128 stands for zero in the data rows.
Here are some points:
ndarray[149 71 114 95 146 158 135 99 149 166 153 158 123 119 80 87 73 169 180 112 109 152 177
        108 156]
ndarray[110 174 161 131 54 135 126 136 126 136 137 131 69 113 108 106 51 120 145 157 79 95 145
        102 129]
ndarray[210 196 139 93 80 171 137 45 180 133 172 110 126 130 72 66 79 124 45 86 133 138 88
        220 92]
ndarray[111 123 125 131 109 107 168 174 119 145 94 90 170 173 180 153 186 124 181 67 74 175 181
        164 31]
ndarray[156 149 190 155 229 130 157 122 129 124 161 166 235 214 108 170 73 206 166 121 137 65 91
        113 123]
ndarray[86 134 157 147 103 54 124 88 136 102 108 80 157 100 138 143 130 106 87 158 144 183 104
        143 65]
ndarray[124 123 133 100 143 129 176 109 142 140 106 138 127 141 137 171 101 147 135 91 99 111 107
        142 125]
ndarray[109 144 201 178 136 134 92 132 77 182 135 166 128 162 137 139 106 64 211 62 88 67 164
        214 114]
ndarray[122 142 112 105 132 153 132 146 136 127 118 122 156 129 126 79 145 82 102 147 180 136 158
        140 87]
ndarray[193 125 107 98 58 132 155 201 135 146 109 128 77 152 190 130 144 151 152 114 73 97 165
        90 124]
ndarray[182 245 174 148 118 147 87 124 163 156 171 95 175 171 107 78 73 95 172 141 22 43 127
        143 33]
ndarray[151 133 151 150 65 97 128 81 158 102 121 87 155 49 194 116 136 191 93 189 145 184 166
        51 112]
ndarray[116 114 157 98 77 133 139 105 145 83 169 162 84 138 152 141 152 149 142 53 74 130 148
        153 129]
ndarray[114 128 119 130 137 122 136 124 140 136 131 137 119 147 119 124 117 107 145 106 118 155 152
        130 146]
ndarray[115 56 126 125 146 89 171 144 112 138 70 73 171 99 235 184 198 123 113 103 180 201 106
        60 98]
ndarray[64 118 150 103 92 123 189 146 155 130 101 149 142 131 155 162 141 110 144 158 129 158 93
        122 115]
ndarray[110 138 158 119 67 138 98 111 140 71 143 144 146 106 116 56 130 102 125 144 112 102 175
        126 148]
ndarray[135 122 113 96 66 151 122 98 146 153 131 131 82 105 120 125 138 184 76 87 127 122 91
        125 185]
ndarray[118 129 136 107 78 190 61 148 150 117 126 130 135 122 142 90 162 100 103 140 144 90 134
        134 173]
ndarray[131 157 125 119 160 138 153 96 115 158 118 123 132 126 108 132 74 101 101 121 168 167 82
        149 104]
ndarray[128 153 111 133 145 131 131 148 117 156 119 175 107 113 140 136 102 126 162 148 133 104 125
        106 171]
ndarray[84 118 139 127 163 113 148 136 121 108 124 107 188 123 84 148 172 111 73 90 150 142 37
        180 83]
ndarray[90 123 113 127 202 152 121 149 86 135 128 203 138 172 112 143 124 129 181 118 107 74 110
        104 136]
ndarray[120 128 165 136 122 148 133 137 141 134 127 115 122 131 129 122 138 110 127 121 115 108 104
        146 115]
ndarray[126 143 94 125 221 132 184 84 169 108 112 145 204 135 99 171 132 158 122 114 126 156 100
        129 122]
ndarray[163 125 138 142 139 121 125 98 92 134 154 98 88 142 165 172 104 152 134 137 154 127 142
        132 126]
ndarray[79 171 238 184 136 91 108 136 88 160 146 70 199 193 202 189 80 96 202 124 84 107 128
        180 8]
ndarray[118 112 108 98 157 117 147 137 136 112 99 113 121 130 149 187 111 140 125 125 132 158 116
        114 132]
ndarray[168 139 157 165 107 123 62 86 142 133 155 111 131 108 160 76 99 107 121 171 151 74 92
        93 132]
ndarray[111 109 156 164 101 132 169 135 173 120 111 125 152 103 138 161 122 129 138 131 121 166 73
        138 123]
ndarray[118 165 184 140 117 108 88 105 144 143 163 136 148 133 185 141 177 173 166 131 118 147 148
        119 110]
ndarray[96 143 132 132 95 114 127 94 124 136 117 92 144 90 95 104 129 112 62 150 164 180 99
        74 149]
ndarray[146 53 101 111 188 117 164 120 137 171 132 173 141 149 91 157 87 141 173 121 140 206 149
        117 132]
ndarray[88 195 240 141 53 79 108 122 146 118 144 100 200 105 176 101 175 111 112 186 109 121 154
        162 93]
ndarray[121 111 122 125 58 137 111 129 118 157 120 126 122 134 121 122 173 129 113 100 143 122 112
        104 138]
ndarray[140 153 130 107 116 133 105 138 130 123 134 124 137 130 102 50 124 109 110 170 136 129 170
        134 130]
ndarray[147 124 128 98 120 143 126 132 129 132 123 121 121 126 130 109 141 125 115 129 119 121 125
        127 124]
ndarray[110 164 126 121 146 125 129 102 128 124 113 122 128 128 143 152 100 135 115 149 148 131 98
        135 148]
ndarray[153 166 144 57 181 118 126 131 147 91 115 143 163 128 75 116 120 35 138 117 116 130 123
        175 74]
ndarray[165 81 94 143 152 152 80 90 116 49 90 158 53 177 207 148 198 157 64 82 255 138 167
        208 97]
ndarray[145 76 70 78 130 163 115 139 122 124 99 106 79 123 134 72 117 137 151 112 126 133 150
        130 173]
ndarray[113 154 106 206 203 133 153 92 77 159 162 158 141 148 77 150 88 124 173 107 125 103 124
        86 118]
ndarray[154 164 146 105 154 143 131 144 138 119 126 115 170 120 108 129 142 123 128 136 126 124 128
        146 128]
ndarray[101 124 119 122 136 113 132 156 149 133 88 125 146 110 183 142 134 154 151 150 95 161 100
        121 109]
ndarray[139 148 142 128 135 129 76 110 151 109 148 112 142 78 159 110 121 143 108 202 128 129 136
        112 136]
ndarray[105 134 136 133 127 145 118 134 131 112 138 156 132 133 121 105 140 124 126 98 132 102 146
        126 124]
ndarray[114 106 100 104 112 132 151 155 111 127 105 140 105 131 141 137 162 126 122 131 130 94 148
        108 138]
ndarray[139 64 97 100 175 137 149 141 109 117 115 199 108 175 68 157 193 151 164 68 168 123 156
        108 125]
ndarray[139 118 148 143 138 106 65 93 156 102 100 58 148 128 142 138 161 183 83 105 193 165 129
        164 105]
ndarray[130 137 157 125 105 150 122 144 111 116 120 110 120 125 133 127 138 102 125 136 114 86 104
        130 121]
ndarray[93 76 115 155 0 144 143 207 100 176 63 104 67 77 226 190 183 142 131 200 148 112 145
        89 204]
ndarray[105 127 120 133 126 118 132 113 142 107 125 111 126 105 122 114 121 115 104 121 102 148 154
        163 136]
ndarray[115 113 126 125 99 152 134 142 120 135 147 105 86 133 112 120 115 104 145 123 99 143 122
        136 121]
ndarray[139 134 144 152 122 73 79 110 118 103 155 211 120 97 176 106 96 160 122 159 135 124 144
        99 140]
ndarray[94 107 103 146 132 134 172 141 101 103 129 117 123 139 152 116 141 123 164 132 107 128 174
        120 134]
ndarray[127 159 139 128 84 131 144 122 120 139 168 115 156 165 127 122 108 63 135 46 97 182 151
        172 60]
ndarray[122 124 92 105 60 159 134 103 137 171 148 145 84 100 91 90 103 86 121 107 111 120 167
        141 141]
ndarray[95 130 129 128 137 108 99 123 103 135 164 202 107 124 107 147 112 220 145 83 149 122 113
        140 236]
ndarray[127 124 140 148 102 144 95 122 111 146 167 137 109 116 104 61 86 98 134 174 132 128 134
        79 145]
ndarray[104 145 129 113 56 112 129 125 103 112 108 100 162 123 143 123 161 119 76 109 114 124 102
        153 128]
ndarray[207 136 64 175 201 88 118 130 70 116 158 144 116 147 56 109 22 54 147 184 216 47 97
        99 93]
ndarray[122 131 142 99 131 122 156 132 140 121 128 142 131 106 146 117 112 113 140 165 110 191 147
        141 125]
ndarray[102 115 140 130 129 129 108 142 136 130 114 151 156 94 174 94 181 164 137 179 131 143 118
        101 161]
ndarray[110 99 119 137 128 123 148 95 109 109 142 114 123 144 171 132 161 148 101 153 157 153 144
        96 150]
ndarray[121 132 127 151 184 108 144 106 136 129 123 115 168 145 135 137 139 131 104 103 143 158 126
        122 112]
ndarray[111 163 153 136 88 138 80 146 112 130 128 161 100 58 186 140 87 150 161 181 80 110 153
        108 150]
ndarray[105 120 135 155 129 98 115 110 135 113 130 56 142 87 141 157 150 148 26 137 153 153 90
        133 141]
ndarray[137 120 126 113 129 168 119 129 133 122 132 156 131 107 119 96 136 96 134 116 138 128 151
        121 178]
ndarray[127 102 176 180 148 132 158 138 130 143 152 124 148 141 143 165 111 164 172 105 93 160 155
        148 104]
ndarray[112 175 89 123 153 117 155 152 126 175 68 131 150 136 107 117 141 81 105 115 189 111 125
        131 104]
ndarray[142 116 116 119 148 130 98 104 137 136 101 122 139 106 142 116 129 121 101 171 164 155 92
        126 158]
ndarray[129 43 103 160 108 161 131 161 91 158 166 200 101 163 49 98 185 134 144 141 156 58 135
        78 181]
ndarray[134 135 115 110 112 121 121 92 127 143 108 115 138 107 90 113 103 121 82 168 147 152 106
        110 134]
ndarray[119 202 161 147 127 126 100 97 131 111 130 139 135 54 84 84 130 132 68 179 157 94 113
        112 159]
ndarray[94 131 118 155 104 100 153 89 105 97 134 110 132 147 123 203 130 123 87 135 150 152 99
        141 51]
ndarray[38 120 224 141 107 131 126 150 118 147 105 102 150 154 96 160 174 147 131 57 123 63 72
        125 104]
ndarray[115 101 166 127 127 129 103 166 157 174 130 173 177 102 151 103 178 142 168 158 148 158 155
        109 163]
24 more points follow, each with its number after it:
ndarray[78 121 175 158 160 111 71 149 133 125 132 122 198 128 149 139 177 120 136 148 113 117 120
        86 115] 0
ndarray[130 100 152 95 122 120 130 149 122 141 131 176 120 83 113 157 178 162 142 112 106 112 127
        123 168] 1
ndarray[104 114 161 146 142 127 127 139 115 160 131 139 138 130 146 132 110 116 173 130 85 122 131
        123 117] 2
ndarray[168 118 127 126 121 125 122 76 130 129 153 76 103 139 176 140 109 159 100 120 159 139 110
        133 124] 3
ndarray[149 117 100 117 151 125 121 167 136 120 124 137 119 108 146 141 138 121 136 127 131 105 111
        81 155] 4
ndarray[94 170 181 110 207 156 133 147 166 114 140 163 147 170 105 128 139 90 156 152 80 94 98
        125 101] 5
ndarray[120 112 161 149 141 123 99 118 118 146 153 157 180 152 150 124 192 110 136 111 158 146 124
        155 132] 6
ndarray[69 104 146 151 121 160 157 174 124 63 140 166 133 141 84 147 203 118 135 89 110 102 158
        128 121] 7
ndarray[137 82 105 84 75 168 135 118 119 144 93 113 84 156 199 156 171 119 119 149 153 159 140
        146 135] 8
ndarray[134 101 89 65 140 142 128 199 110 121 138 181 118 150 110 110 84 127 168 132 124 148 214
        102 219] 9
ndarray[135 106 115 122 168 131 163 255 143 120 134 126 142 106 128 136 115 104 154 133 120 136 112
        134 124] 10
ndarray[137 153 141 123 98 135 56 85 105 91 170 127 172 23 61 82 98 116 106 137 100 127 179
        130 165] 11
ndarray[143 126 96 117 145 112 176 141 125 133 104 116 102 151 142 202 97 138 155 90 80 136 112
        142 113] 12
ndarray[134 157 129 110 136 118 110 131 125 133 141 148 116 112 114 126 99 130 137 145 127 138 142
        124 139] 13
ndarray[138 155 105 140 148 114 143 147 119 132 151 126 106 185 148 138 118 126 184 118 127 133 154
        133 110] 14
ndarray[100 65 85 142 121 118 197 104 77 167 141 128 113 169 121 172 137 157 137 93 118 109 109
        117 168] 15
ndarray[198 128 116 141 255 120 104 90 177 154 101 163 136 160 91 255 78 126 159 163 152 99 36
        161 133] 16
ndarray[119 117 114 153 120 140 134 149 126 141 135 126 130 167 140 96 136 132 145 131 122 124 169
        128 103] 17
ndarray[140 175 147 133 72 117 149 133 157 174 133 132 107 131 121 136 71 132 148 119 92 127 118
        139 102] 18
ndarray[75 145 167 118 131 132 145 109 143 126 114 100 196 214 157 158 165 156 100 78 130 130 57
        204 86] 19
ndarray[118 135 112 98 100 128 130 122 130 121 86 95 108 90 118 138 122 120 108 134 136 173 101
        145 117] 20
ndarray[106 139 138 116 132 104 118 140 141 103 117 99 130 124 197 156 128 127 145 144 110 172 141
        148 85] 21
ndarray[124 142 185 145 101 151 84 123 193 91 150 124 112 103 171 107 122 110 129 179 90 121 107
        149 124] 22
ndarray[135 138 138 150 113 136 119 133 142 117 128 129 114 150 145 152 112 129 154 147 102 89 140
        128 111] 23
Which of these numbered points is nearest to each point below by angle, seen from the average point of the first points? Its number follows each.
ndarray[128 133 119 129 137 131 131 147 145 123 133 148 118 127 125 123 161 130 139 139 139 108 136
        112 148] > 4
ndarray[126 153 133 114 105 109 158 121 156 159 128 106 117 131 116 137 54 129 150 138 64 124 97
        152 115] > 18
ndarray[148 137 197 168 129 138 143 119 118 114 82 51 152 192 140 146 127 156 100 137 129 121 99
        184 104] > 19
ndarray[157 83 69 75 176 153 139 144 130 168 165 185 112 136 66 100 94 111 178 111 100 150 132
        110 201] > 9
ndarray[125 90 113 125 174 130 143 141 117 117 131 124 139 150 135 126 163 122 119 140 148 110 131
        95 143] > 4
ndarray[103 107 122 131 53 129 129 154 113 134 118 108 79 97 196 116 152 134 98 158 146 129 138
        121 156] > 8
ndarray[112 144 170 131 78 162 60 125 143 117 94 119 128 123 141 109 162 125 118 158 108 110 113
        139 134] > 22
ndarray[114 185 243 101 88 125 92 98 145 89 184 120 125 132 152 100 81 107 108 141 118 116 134
        239 118] > 22
ndarray[174 128 222 178 62 190 112 138 92 143 239 159 117 180 125 111 112 147 213 63 120 49 150
        157 102] > 23
ndarray[126 103 111 115 111 207 131 201 111 145 134 124 95 112 104 128 145 91 145 141 77 96 128
        124 149] > 10
ndarray[95 122 113 156 51 157 240 225 134 218 0 87 159 255 174 2 216 0 205 97 102 114 145
        67 0] > 17
ndarray[37 59 164 125 44 172 183 161 142 73 128 191 158 131 149 204 253 80 255 44 74 148 99
        122 95] > 7
ndarray[178 97 195 157 20 177 122 147 92 171 174 150 137 171 185 167 135 111 212 65 120 50 144
        156 133] > 23
ndarray[110 129 154 143 177 113 151 101 101 89 118 107 185 134 50 123 153 75 66 99 132 146 82
        179 86] > 19
ndarray[108 112 121 121 169 118 141 155 147 104 91 134 150 116 120 117 148 144 131 142 129 134 115
        114 126] > 10
ndarray[128 160 127 121 66 125 133 171 85 109 137 143 117 163 139 67 212 75 107 188 148 114 224
        101 125] > 17
ndarray[145 142 138 147 200 125 114 109 125 124 129 138 151 148 110 143 137 136 135 128 151 105 116
        130 126] > 16
ndarray[134 138 159 115 173 132 123 146 138 97 117 139 137 138 136 136 129 111 152 158 100 104 128
        125 113] > 5
ndarray[124 125 120 144 143 92 137 126 144 108 112 101 125 138 181 140 125 156 129 147 105 152 139
        128 92] > 21
ndarray[146 141 122 149 247 116 149 91 139 130 120 153 145 156 126 177 124 151 170 100 129 155 108
        128 113] > 16
ndarray[144 118 120 115 156 140 95 106 119 153 163 137 127 106 131 95 68 112 165 168 122 128 100
        125 142] > 13
ndarray[136 157 125 120 99 133 99 143 146 126 116 133 86 97 137 111 99 148 145 162 125 119 138
        107 162] > 13
ndarray[163 140 130 147 179 0 136 110 120 170 136 137 131 135 91 129 86 124 124 161 169 186 172
        99 148] > 13
ndarray[111 133 133 166 101 116 183 105 84 99 88 26 180 185 187 158 215 100 4 107 193 193 109
        165 1] > 19
ndarray[140 150 162 106 72 140 108 108 133 116 144 116 130 130 155 99 113 114 111 139 118 115 119
        157 130] > 22
ndarray[133 120 110 152 194 146 102 107 127 135 130 138 151 128 104 138 122 122 128 141 133 98 109
        110 148] > 16
ndarray[147 192 243 144 147 149 132 73 122 163 160 134 202 255 111 119 122 113 148 104 156 143 100
        229 52] > 19
ndarray[75 110 146 127 136 134 156 144 125 72 117 144 132 133 123 145 166 121 129 84 108 116 113
        129 123] > 7
ndarray[148 173 164 126 112 133 90 107 160 138 128 124 143 103 137 95 74 99 114 188 85 149 116
        130 103] > 22
ndarray[134 133 120 129 191 107 118 81 134 128 120 158 162 105 97 117 126 137 99 114 188 138 114
        124 149] > 16
ndarray[145 141 154 135 93 129 69 92 133 123 152 137 151 110 121 35 172 151 71 130 146 130 145
        135 176] > 11
ndarray[223 84 63 116 179 167 104 132 139 124 124 68 111 130 109 127 131 138 136 127 113 111 140
        119 139] > 4
ndarray[69 185 155 148 112 107 151 154 139 100 106 99 135 119 181 167 129 128 150 133 116 124 151
        120 115] > 21
ndarray[140 146 136 122 141 114 155 107 137 152 123 125 146 158 126 126 128 94 114 101 139 179 107
        160 109] > 19
ndarray[122 145 181 147 123 133 112 111 136 117 174 148 144 137 149 111 101 134 169 137 115 108 166
        124 100] > 23
ndarray[142 130 59 115 71 138 148 113 97 122 98 129 21 91 41 113 108 149 53 96 162 133 59
        111 126] > 20
ndarray[142 184 152 111 108 139 168 123 137 129 109 122 122 136 147 133 81 100 133 149 128 150 138
        159 104] > 18
ndarray[193 163 80 159 243 116 141 136 97 87 156 138 71 181 105 87 84 68 177 154 186 67 170
        99 76] > 14
ndarray[133 82 73 93 170 198 171 142 130 159 164 186 118 139 69 126 96 97 206 130 77 159 122
        115 189] > 9
ndarray[142 144 120 119 112 129 142 141 128 132 138 169 95 117 89 152 54 110 135 118 140 115 125
        116 158] > 13
ndarray[157 80 75 137 144 130 110 128 134 123 128 121 109 120 118 131 122 159 122 133 115 113 137
        116 159] > 4
ndarray[157 161 143 125 103 158 71 136 89 117 166 134 123 109 61 43 147 41 85 173 164 59 137
        113 147] > 11
ndarray[108 112 124 108 87 113 142 139 160 136 166 176 95 81 141 145 141 163 139 113 127 151 109
        129 135] > 1
ndarray[97 134 159 146 148 145 120 115 132 142 152 128 188 148 142 109 171 110 120 132 141 147 141
        143 125] > 6
ndarray[138 107 109 100 163 158 104 128 146 95 143 150 143 129 85 99 147 115 136 125 126 156 148
        111 174] > 9
ndarray[153 114 116 124 168 117 151 131 133 120 129 106 147 136 140 126 127 89 110 144 136 136 127
        121 88] > 10
ndarray[142 151 134 151 177 109 112 134 119 61 124 97 148 129 134 130 116 115 124 147 110 73 126
        125 44] > 23
ndarray[81 115 104 140 117 138 150 124 107 157 124 116 132 140 112 155 125 113 126 118 110 135 93
        140 134] > 15
ndarray[135 127 132 153 110 127 162 119 107 123 103 87 137 160 159 119 182 86 70 121 163 147 119
        163 52] > 19
ndarray[140 101 96 125 172 108 155 144 141 122 109 104 143 146 157 121 132 55 107 150 152 159 124
        117 93] > 10
ndarray[69 122 173 162 99 130 117 155 102 125 153 126 186 125 156 95 198 124 137 167 32 10 133
        55 160] > 0
ndarray[130 103 69 84 104 140 147 82 118 118 99 102 114 91 91 134 107 154 69 120 122 153 119
        120 156] > 20
ndarray[150 109 118 124 131 128 124 164 145 156 113 148 94 138 148 130 144 143 188 156 124 95 132
        108 163] > 4
ndarray[109 133 119 131 97 125 136 135 130 137 131 100 136 112 134 127 121 129 130 153 147 161 115
        133 144] > 20
ndarray[126 88 94 114 79 120 135 151 118 103 107 125 110 100 163 117 174 173 97 119 161 136 173
        105 111] > 8
ndarray[127 159 114 130 75 112 140 169 125 185 100 116 86 134 169 138 140 129 133 162 151 151 153
        118 142] > 8
ndarray[100 115 150 176 118 115 125 127 126 120 132 126 186 146 154 115 189 127 114 115 154 138 135
        138 114] > 6
ndarray[105 173 141 121 100 119 152 128 142 133 115 113 114 170 134 141 65 99 141 172 93 146 124
        153 57] > 18
ndarray[124 137 122 129 148 112 115 126 146 104 107 97 143 83 177 147 139 161 127 137 143 164 134
        121 140] > 21
ndarray[154 158 148 130 203 118 144 106 114 106 135 121 146 142 103 149 85 91 115 117 133 113 101
        163 110] > 16
ndarray[115 125 126 136 151 125 112 155 149 111 101 124 152 119 128 123 165 143 149 125 118 134 138
        128 136] > 0
ndarray[107 138 183 64 198 136 146 156 153 83 103 186 163 178 98 121 36 91 175 134 61 114 102
        192 62] > 5
ndarray[83 163 139 176 85 132 164 194 112 179 111 106 91 155 158 175 115 118 156 112 87 85 142
        145 112] > 23
ndarray[133 164 176 119 86 139 112 96 139 116 158 113 127 137 130 105 98 121 118 154 126 131 125
        162 110] > 22
ndarray[117 91 125 140 211 112 111 125 170 91 74 113 189 152 147 157 209 145 63 107 168 134 99
        180 120] > 19
ndarray[148 160 201 184 253 118 119 132 107 109 147 127 179 187 141 182 150 66 212 192 78 59 99
        140 70] > 5
ndarray[116 113 146 133 113 136 140 154 112 145 113 123 115 104 106 146 104 90 116 147 106 107 114
        161 124] > 10
ndarray[87 163 143 102 0 128 149 202 162 157 123 165 63 118 125 162 121 118 138 122 90 52 119
        155 160] > 18
ndarray[118 118 132 141 127 123 102 124 132 109 162 149 180 114 144 125 153 162 88 125 147 114 102
        102 147] > 0
ndarray[149 92 87 125 240 110 101 129 139 146 122 108 161 134 144 135 147 165 143 116 121 182 93
        166 142] > 16
ndarray[156 131 125 146 149 99 114 104 134 133 128 99 133 133 169 156 100 140 104 132 154 130 124
        140 89] > 3
ndarray[96 159 136 128 146 103 155 83 140 93 110 86 146 114 188 146 150 169 82 113 157 165 93
        175 104] > 19
ndarray[94 111 114 143 123 137 172 121 81 174 107 119 116 151 98 156 132 108 136 91 106 122 111
        147 114] > 15
ndarray[118 99 133 132 131 144 91 147 151 123 136 156 125 100 159 148 167 190 170 117 110 118 135
        119 156] > 1
ndarray[120 151 129 108 87 114 134 156 133 127 141 118 86 119 122 141 97 143 150 110 95 121 108
        174 140] > 18
ndarray[173 132 149 148 129 103 89 64 153 130 195 96 88 120 151 142 84 162 154 109 184 175 159
        180 116] > 3
ndarray[138 149 150 139 123 145 95 112 130 109 127 123 144 90 79 83 109 108 77 164 152 102 121
        108 146] > 11
ndarray[115 98 173 131 217 147 101 137 118 138 119 120 221 148 112 105 225 101 82 143 176 120 95
        153 109] > 6
ndarray[89 135 159 106 125 131 125 209 115 165 107 168 101 194 165 135 184 99 209 129 87 92 157
        93 117] > 2
ndarray[122 113 145 131 98 142 108 182 139 148 93 163 94 131 116 119 128 102 173 144 91 159 130
        100 99] > 2
ndarray[117 130 129 123 157 132 139 162 113 108 118 126 152 144 171 158 153 93 145 121 117 107 128
        133 104] > 10
ndarray[119 146 184 157 136 145 94 114 120 116 182 148 110 180 152 79 141 128 133 144 145 108 182
        115 91] > 17
ndarray[189 182 114 127 134 115 60 110 163 123 158 141 110 64 119 105 66 150 141 151 109 114 159
        112 162] > 13
ndarray[113 117 113 135 122 122 109 160 119 134 124 139 130 125 160 134 174 149 140 135 173 106 130
        115 163] > 4
ndarray[140 147 135 103 119 121 109 123 144 113 128 114 134 99 166 110 148 120 112 159 125 137 85
        111 133] > 22
ndarray[106 162 143 166 177 138 104 134 153 158 118 146 159 117 129 88 136 125 123 162 147 109 171
        118 126] > 0
ndarray[176 235 244 174 0 107 30 55 206 139 146 74 42 33 201 99 21 208 86 212 106 160 128
        144 74] > 22
ndarray[147 105 142 133 123 138 137 137 130 151 137 139 126 135 134 135 132 135 133 143 114 107 102
        127 118] > 23
ndarray[124 106 126 118 112 130 129 103 117 126 107 91 151 117 114 123 98 111 98 155 139 125 92
        116 139] > 20
ndarray[130 72 100 86 142 154 150 154 130 135 167 181 82 127 125 92 126 148 186 138 113 108 141
        82 169] > 9
ndarray[148 73 81 153 56 158 76 130 134 148 106 130 85 156 129 93 223 166 55 111 130 130 79
        109 150] > 8
ndarray[81 120 122 187 117 101 129 152 105 143 113 141 117 151 147 129 149 139 154 82 123 121 172
        120 113] > 17
ndarray[101 181 144 139 112 104 152 149 134 116 87 121 136 122 198 157 171 171 153 111 145 122 146
        123 128] > 21
ndarray[141 105 91 116 107 124 91 158 139 135 129 146 63 123 161 132 118 161 177 131 116 74 142
        94 188] > 4
ndarray[105 140 115 122 84 148 170 133 141 140 111 123 97 141 180 158 147 137 106 161 103 147 69
        144 140] > 8
ndarray[130 115 116 120 173 161 131 138 141 127 135 144 120 145 108 90 145 109 128 117 129 125 141
        128 164] > 9
ndarray[123 159 198 167 87 72 73 54 164 68 167 111 165 102 192 85 92 156 139 138 118 173 149
        85 101] > 22
ndarray[84 112 186 132 0 141 80 165 106 156 172 146 130 129 188 99 128 150 216 173 117 19 107
        137 224] > 23
ndarray[147 161 141 158 255 111 108 80 120 119 148 93 166 177 102 149 99 74 133 114 145 95 87
        169 115] > 16
ndarray[143 159 123 114 132 134 131 129 129 119 121 140 119 133 106 100 142 109 116 161 154 146 156
        132 118] > 13
ndarray[142 141 138 127 98 128 114 117 133 70 137 136 110 88 184 90 131 125 111 180 191 128 157
        110 155] > 22
ndarray[146 131 130 111 179 147 161 153 142 159 100 151 138 157 151 111 171 100 149 127 142 167 146
        128 113] > 10
ndarray[135 132 138 122 111 130 78 87 144 104 145 142 134 114 88 93 119 113 114 142 135 138 130
        138 158] > 11
ndarray[165 181 112 131 86 93 131 132 143 165 141 118 106 115 155 122 111 120 151 131 138 128 171
        125 71] > 18
ndarray[221 200 124 110 133 171 90 84 135 129 147 124 100 140 105 98 59 168 172 98 132 122 135
        150 127] > 13
ndarray[82 129 121 149 93 123 129 168 93 87 119 130 125 133 149 129 151 91 118 124 106 82 135
        93 126] > 7
ndarray[171 162 135 106 121 120 127 97 136 122 123 125 112 102 85 104 61 119 136 139 120 100 137
        138 143] > 13
ndarray[136 119 114 126 174 128 156 131 139 122 123 126 121 137 152 126 142 97 125 143 120 141 114
        129 96] > 10
ndarray[109 141 121 121 228 114 95 103 158 58 87 79 150 99 196 145 173 139 109 111 138 152 147
        131 109] > 21
ndarray[120 138 137 124 142 111 100 61 127 99 149 118 160 91 78 128 110 182 81 148 152 145 99
        140 155] > 11
ndarray[119 105 144 104 149 116 170 120 129 97 99 106 148 119 117 184 153 115 101 97 113 128 42
        154 91] > 19
ndarray[111 126 156 135 104 118 120 129 151 172 131 142 125 123 129 127 130 126 149 153 92 60 113
        96 134] > 23
ndarray[148 123 102 103 123 154 170 152 127 151 104 129 103 145 107 155 113 108 134 117 110 129 124
        125 128] > 12
ndarray[124 95 168 177 129 134 69 120 121 160 156 171 160 157 148 132 128 175 190 143 110 58 122
        96 114] > 2
ndarray[97 125 144 148 126 149 163 202 118 125 147 239 122 202 126 156 207 51 217 51 98 77 174
        53 69] > 7
ndarray[101 121 123 104 82 134 104 180 123 134 103 133 96 93 136 167 197 161 101 147 132 102 119
        110 209] > 1
ndarray[162 103 147 125 122 134 121 79 105 143 147 73 125 104 104 147 62 155 106 113 147 145 102
        175 132] > 3
ndarray[164 127 120 130 164 130 70 91 108 112 196 134 114 89 48 120 102 124 93 101 104 108 90
        132 149] > 11
ndarray[122 118 126 108 75 179 132 156 124 143 148 175 94 115 98 78 137 84 147 128 135 144 129
        113 143] > 9
ndarray[86 156 81 101 75 119 148 100 124 111 103 115 142 123 111 139 146 124 55 122 108 130 97
        156 131] > 20
ndarray[143 100 115 116 212 164 111 69 129 74 120 94 155 150 80 75 188 89 70 120 171 137 127
        149 140] > 6
ndarray[162 77 38 41 145 159 168 143 154 156 174 209 101 130 12 69 37 66 177 117 77 168 118
        114 225] > 9
ndarray[201 145 166 150 165 70 99 57 139 129 143 46 139 102 203 163 34 171 85 143 159 160 109
        141 79] > 3
ndarray[154 147 100 142 180 120 135 174 109 155 130 171 90 143 133 149 110 148 187 74 133 69 148
        166 135] > 14
ndarray[115 125 135 135 127 133 156 118 130 103 94 85 174 122 136 146 134 94 103 148 84 136 85
        133 72] > 19
ndarray[165 102 123 127 121 131 87 58 136 105 134 118 164 119 135 157 143 190 76 77 181 182 122
        150 109] > 3
ndarray[118 119 125 105 166 148 113 143 126 130 122 126 131 148 121 80 147 82 133 188 159 144 158
        106 153] > 9
ndarray[134 68 98 118 90 130 120 103 112 83 62 128 88 112 128 144 194 167 84 92 177 135 144
        73 141] > 8
ndarray[146 123 133 124 144 145 107 108 132 141 124 127 119 148 105 134 124 101 88 112 123 117 105
        153 128] > 16
ndarray[143 93 106 92 118 152 136 105 134 113 106 154 96 95 117 154 119 186 138 89 123 131 95
        140 173] > 1
ndarray[144 96 115 132 211 151 129 125 119 182 133 129 156 158 73 141 100 93 147 106 101 154 79
        168 95] > 16
ndarray[107 105 103 129 104 134 114 150 101 160 112 148 103 141 145 125 180 156 106 127 152 135 121
        107 127] > 8
ndarray[107 120 122 131 146 122 131 129 150 115 133 143 142 162 152 109 138 146 126 158 151 168 177
        113 124] > 17
ndarray[110 72 70 130 178 127 164 179 87 174 81 75 46 181 202 222 67 133 168 139 103 65 69
        128 112] > 12
ndarray[112 128 128 158 151 83 72 106 167 111 64 73 145 52 242 165 115 247 157 118 134 218 123
        121 172] > 21
ndarray[135 150 132 152 0 121 201 148 121 209 81 171 66 124 212 132 57 135 121 149 133 159 142
        115 174] > 18
ndarray[146 122 80 138 170 144 116 55 115 160 103 36 107 157 166 176 99 150 97 159 192 152 98
        160 84] > 3
ndarray[96 37 59 110 140 172 152 207 98 213 118 137 138 187 86 162 205 101 210 90 124 121 91
        122 148] > 15
